J: [123 132 123 186 107 154]
P: [144 155 182 182 154 168]
Z: [133  97 141 174 107  94]
common J Z: 	[107]
count P: [154]	1
common P J: 	[154]

B: [151 120 118 156 121 139 136 151 122 156 141 138  97 140 141 128 134 104
 100 132 143 109 156 118 104]
N: [117 100 109 130 124 152 121 153 143 122 154 133  96 161 116 133 135 145
 137 120 150 133 114 108 112]
M: [132 118 133 123 123 118 149 125 154 125  96 126 133 116 131 121 114 144
 113 113  73 129 136 127 146]
K: [118 137 132 139 115 115 130 115 159 134 130 127 171 130 100 115 139 156
 155 139 113 113 133 150 113]
Q: [128 153 143 122 140 120  94 125  79 126 120 146 144 119 139 124 126  97
 128 144 147 123 149 138 131]
F: [124 104 111 144 121  96 132 157 142 143 153 138  96 158 125 131 132 131
 117 123 148 115 134 106 101]
L: [129 151 141 150 138 120  96 128  78 133 119 145 137 119 142 124 127  94
 123 143 146 124 152 138 131]
size: [128 153 143 122 140 120  94 125  79 126 120 146]	12
q: [118 137 132 139 115 115 130 115 159 134 130 127 171 130 100 115 139 156
 155 139 113 113 133 150 113]	K
q: [129 151 141 150 138 120  96 128  78 133 119 145 137 119 142 124 127  94
 123 143 146 124 152 138 131]	L

S: [181 146 132 166 125 141 125 120 144 139 127 129 117 135 138 152 138 108
 150 125 129 141 131 172 161 123 132 126 192 123 145]
W: [ 93 108 127 102 127 139 138 155 114 136 140 128 162 156 145  99 107 125
 112 135 143 139 122  97 115 130 106 129  83 146 135]
V: [181 146 132 166 125 141 125 118 144 139 127 129 117 135 138 152 138 108
 150 125 136 141 131 172 161 123 132 126 131 123 145]
size: [181 146 132 166 125 141 125 120 144 139]	10
count S: [132]	2
size: [ 93 108 127 102 127 139 138 155 114 136 140 128 162 156 145  99 107 125
 112 135 143 139 122  97 115 130 106 129  83 146 135]	31
count W: [122]	1
q: [181 146 132 166 125 141 125 120 144 139 127 129 117 135 138 152 138 108
 150 125 129 141 131 172 161 123 132 126 192 123 145]	S
size: [181 146 132 166 125 141 125 118 144 139 127 129 117 135 138 152 138 108
 150 125 136 141 131 172 161 123 132]	27

Y: [120 140  96 145 142 118 121 114 118 145 110 110 101 139 145 124]
A: [125 131 126 130 133 127 128 125 127 123 128 125 118 127 126 125]
R: [124 136  90 152 134 118 118 116 119 131 105 113 115 145 156 127]
U: [118 144 104 147 149 120 126 112 118 119 142 142  89 132 134 120]
C: [118 144 104 147 149 120 126 112 118 119 116 108  89 132 134 120]
E: [136 109 158 104 112 137 133 141 141 123 145 153 158 115 110 132]
D: [142 109 153 105 100 138 141 148 138 145 140 150 181 127 129 140]
size: [136 109 158 104 112 137 133 141]	8
size: [118 144 104 147 149 120 126 112 118 119 116 108  89 132 134 120]	16
q: [125 131 126 130 133 127 128 125 127 123 128 125 118 127 126 125]	A
count Y: [145]	3
size: [120 140  96 145 142 118 121 114 118 145 110 110 101 139 145 124]	16

pugol: [153 105 152 102]
temem: [123 124  67 151]
Bidam: [122 128 152 159]
zum: [121 176  86 148]
dep: [143 122 152 112]
tezop: [142 198 138 181]
mora: [ 96 101 184 154]
Fulug: [136 140 154 100]
common mora Fulug: 	[154]
common pugol Bidam: 	[152]

zifi: [145 127 124 122 147 109 146]
zet: [112 126 135 151 120 154 113]
Piruv: [110 125 120 158 106 168 108]
nuso: [159 101 117 151 101 145 101]
fefu: [133 113 126 106 137 103 120]
desan: [137 137 106 106 138 106 137]
nono: [106 142 134  96  78 105 128]
nesud: [127 157 114 124 113 135 158]
Mibib: [136 108 120 119 134 116 134]
Nizu: [158 123 123 142 110 144 104]
Pofiz: [156  98 140 133 174 126 112]
count nuso: [101]	3
q: [110 125 120 158 106 168 108]	Piruv
count Mibib: [136]	1
count desan: [137]	3
size: [112 126 135 151 120]	5

G: [140 117 117 100 101 113  98 148 134 124 140 140 100 100 144 124 109 128
 115 125  93 134 136 126 118 112 138 164 132 122 147 100 152 116 118 143
 101 168 128 114 178 137 132]
T: [140 117 117 100 101 113  98 148 134 124 140 140 100 100 144 124 109 128
 115 125  93 134 136 126 118 112 138 164 132 122 147 100 152 114 121 139
 105 164 134 114 180 140 131]
X: [140 117 117 100 101 113  98 148 134 124 140 140 100 100 144 124 109 128
 115 125  93 134 136 126 118 112 138 164 132 124 142  95 157 121 122 155
 100 176 145 114 174 134 134]
H: [127 133 107 109 113 114  92 143 138 115 143 134 107  95 144 126 112 128
 107 119  87 134 131 136 102 121 130 161 149 123 134  96 157 127 124 165
 101 180  95 119 156 123 138]
size: [140 117 117 100 101 113  98 148 134 124 140 140 100 100 144 124 109 128
 115]	19
size: [127 133 107 109 113]	5

foga: [158 185 120 133 143]
Fuleb: [105 158 158 158 154]
pina: [121 119  82 121  82]
gafu: [170 118 100 159 122]
lati: [143 135 135 133 171]
Soti: [138 157 102 165 102]
count pina: [121]	2
count Soti: [102]	2
count Fuleb: [158]	3
count pina: [119]	1
size: [138 157 102]	3
size: [143 135 135]	3
q: [143 135 135 133 171]	lati

Kopum: [127 137 153 153 134 144 137]
Nisi: [119 144 180 153 134 177 158]
Pugul: [128 125 111 120 117 119 113]
nupa: [141 116 134 140 122  77 165]
Boki: [141  77  77 141  77  77 141]
pora: [127 138 137 145 130 138 134]
luki: [141 116  87  99 122  77 165]
div: [141 116  87  99 141 182 162]
size: [141 116  87  99 141 182 162]	7
common Kopum nupa: 	[134]
common Boki div: 	[141]
count Boki: [141]	3
size: [141 116  87]	3

